Where one turn sends some rows of the set: a few examples, then the rows asked:
Ror: [-27  10  24  21 -12  23  -4   1   0 -20  18  20  11  14]
mura: [ -8 -25  29  -3  -2 -20  -2 -10 -12 -57  -3   8  25 -34]
Vif: [-19  33   8   7  -2  12  16  22   5 -23   7   1   4  -1]
Gemif: [-19 -19   1  -3  20  15 -22 -16  -8 -23 -17  36  55 -18]
gezov: [-19 -19   1   0 -18   2 -28 -10   3 -50 -32  40  38   7]
lizir: [ -5 -28 -22 -22  -3 -17  26  -9 -16 -25   8  47   0 -19]
redog: [ -2 -18  -5 -10  16   6  27  40  14 -29   1  23  25 -36]
kiku: [ -4   4  11  -7 -41   2   2  20  13 -46  17  41  34 -17]
rut: [-29  -9   3  -9 -29   8  10   8 -16 -37   6  39 -26 -15]
paku: [ -5   9  -8 -23  22  10 -11  16  11 -24 -23  47   4 -35]
gen: [-29  12   3 -11  -9   5  27  13   5 -46  16  43   3   8]
dup: [ 12 -29 -11  21   6  -2 -20   6 -22 -44  -2 -10  19 -14]
simal: [  1 -19  -1 -13 -20 -18   3   1 -30 -10  14  50  30 -33]
Kena: [ -7 -21 -42 -13  -2  11  -2  -6  -2 -18  -6   0   5  17]
fifi: [-14 -27   1   1  12  -5 -13  34 -30 -25 -24  -2   0  -7]
guroz: [ -7  -6  -5  19 -48  10   3   2 -20 -44  14  39  11 -28]
bubi: [  2 -39 -30   0 -18  15 -16 -14   1   3  -3  23  14  -4]
Tilup: [ -2  18  18 -19   1   7  -1 -14 -22 -51 -33  24  15   5]
zop: [-38 -28  11   6   6 -20  18   9 -20 -51 -24  20  25 -19]
nefi: [-10 -19  -7   9 -14 -17  21  22 -27   4 -17  -1   8  -9]
peb: [ 16  10  21  -9  -2   5 -19 -31  10 -32 -19  28  10  -6]
mumif: [  7 -13   5 -26  25  16   8  -9   0 -33 -40  27  22 -23]
keva: [-16 -13   5  -1  26   6   2  18   5 -23  36  22  34 -27]
sumif: [ -7  -1  -9  -8 -41  24  15  20  21 -42 -19   4  13 -13]
kaz: [ 22  -5  10   6 -17   7 -15  18 -20  10 -13  16  26   2]
lituz: [ 11   1 -10 -11  -7  19  11  -2 -34  13 -15  15   6  -9]
Zames: [  1 -33  -9   8 -15 -17  -6 -11  -6 -12  17 -12   8 -12]
didi: [-34   7 -23  -4 -12   6  -7  -3  -4 -27 -44  35  37  -1]
Paga: [ -4  10 -22  11  21  12 -20  -3   4 -32   1  48  36 -31]
bom: [-13  -6  -5  16 -28   7  -9  25  40 -30   4  10  20 -10]

bom goes to Tilup
lizir goes to keva
And these:
guroz goes to paku
kiku goes to mumif
kaz goes to sumif

Where one turn sends some rows of the set: a few examples, then the rows asked:
Gini: [  5 -17   3  12 -12  16   9  28 -24  29 -27   6 -62  29  -4  -5  30  -3
   6  -9 -10 -17 -24 -12]
Pok: [-22 -16 -16  36  12  39 -11 -53 -34 -10 -31  22   6  11   7 -15  23 -14
  20 -31  34   5 -16 -33]
ked: [-27  -1 -18  27  -4  34 -11 -50 -38  11 -35  17 -26  -1   3  18  36 -19
  -3 -30  24  -4 -12  -7]
vova: [ -1 -47  -3  20 -22  32   8  -4 -23   2  -9  26  37  20  24 -31   6  32
 -21 -15  -2  -6 -36  -5]
Let: [-26  -1 -16  35  10  24 -22 -56 -28  14 -32   5 -27   1  -2   4  34 -10
  -5 -29  28   0  -2  -3]
kar: [  4 -53 -13  16 -19  45  12   2 -21   5 -12  28  36  24  27 -30  10  27
 -15 -15 -14  -5 -23 -14]
rimo: [  6 -43  -4   6  -4  16 -15  18 -10  30 -33  13 -13  28   9 -33   0  33
 -10   8 -31 -10  -6  12]
fezu: [-19 -19 -21  34  10  35  -1 -48 -34 -12 -29  20   6  11   7 -13  34 -18
  18 -36  31   7 -19 -36]
zibur: [-23 -17 -14  38  17  39  -7 -55 -33  -2 -30  20   4  17   4 -19  27 -15
  18 -23  27   9 -11 -36]
Zimi: [  5 -13   5  12 -14   2  -4  28 -23  13 -26   1 -61  17  -4  -6  22   6
   5 -25   7 -24 -34  -1]
varap: [  7 -55 -16  19  -6  39   1   1 -11   5 -12  20  35  23  25 -41   8  34
 -15 -18 -10  -2 -10 -12]
bod: [ 11 -11   5  14   1  12 -25  26 -16  13 -32   0 -61  17  -2 -15   5  15
  12 -21   7 -23 -13  -1]
rumu: [  7 -51 -15   3 -16  11  14  26 -13  28 -26  13 -15  29  11 -24  27  21
 -14  -3 -36  -6 -20   5]
farak: [  9 -15   4  12   2  26 -12  26 -16  30 -33   7 -63  30  -4 -15  13   7
  14  -5 -12 -18  -2 -11]
boz: [  8 -36  -3   1 -15   7 -23  22 -16   8 -35  16 -11  10  14 -23  -9  38
 -11 -11 -12 -22 -24  22]
rugef: [  8 -44 -15  -2 -29   3   6  30 -20   6 -28  16 -12  11  16 -14  16  24
 -14 -22 -17 -19 -37  16]
kad: [  2 -49  -5  24  -9  26  -3  -4 -13   1  -8  15  37  20  23 -42   4  40
 -20 -18   1  -3 -23  -5]
pono: [-19 -10 -29  32  17  32 -17 -50 -21  17 -33   3 -30   7   2   1  44 -14
   1 -34  18   5  13 -14]
geno: [-21 -20 -20  38  14  36   1 -51 -32  -3 -27  18   4  18   4 -17  37 -18
  16 -29  27  11 -15 -37]
vapi: [-19  -9 -31  24   3  43  -7 -44 -31  14 -36  15 -29   4   4  15  47 -23
   2 -35  13   0   4 -17]

Zimi goes to Gini
geno goes to zibur
And these:
kar goes to varap
Let goes to ked
rumu goes to rimo

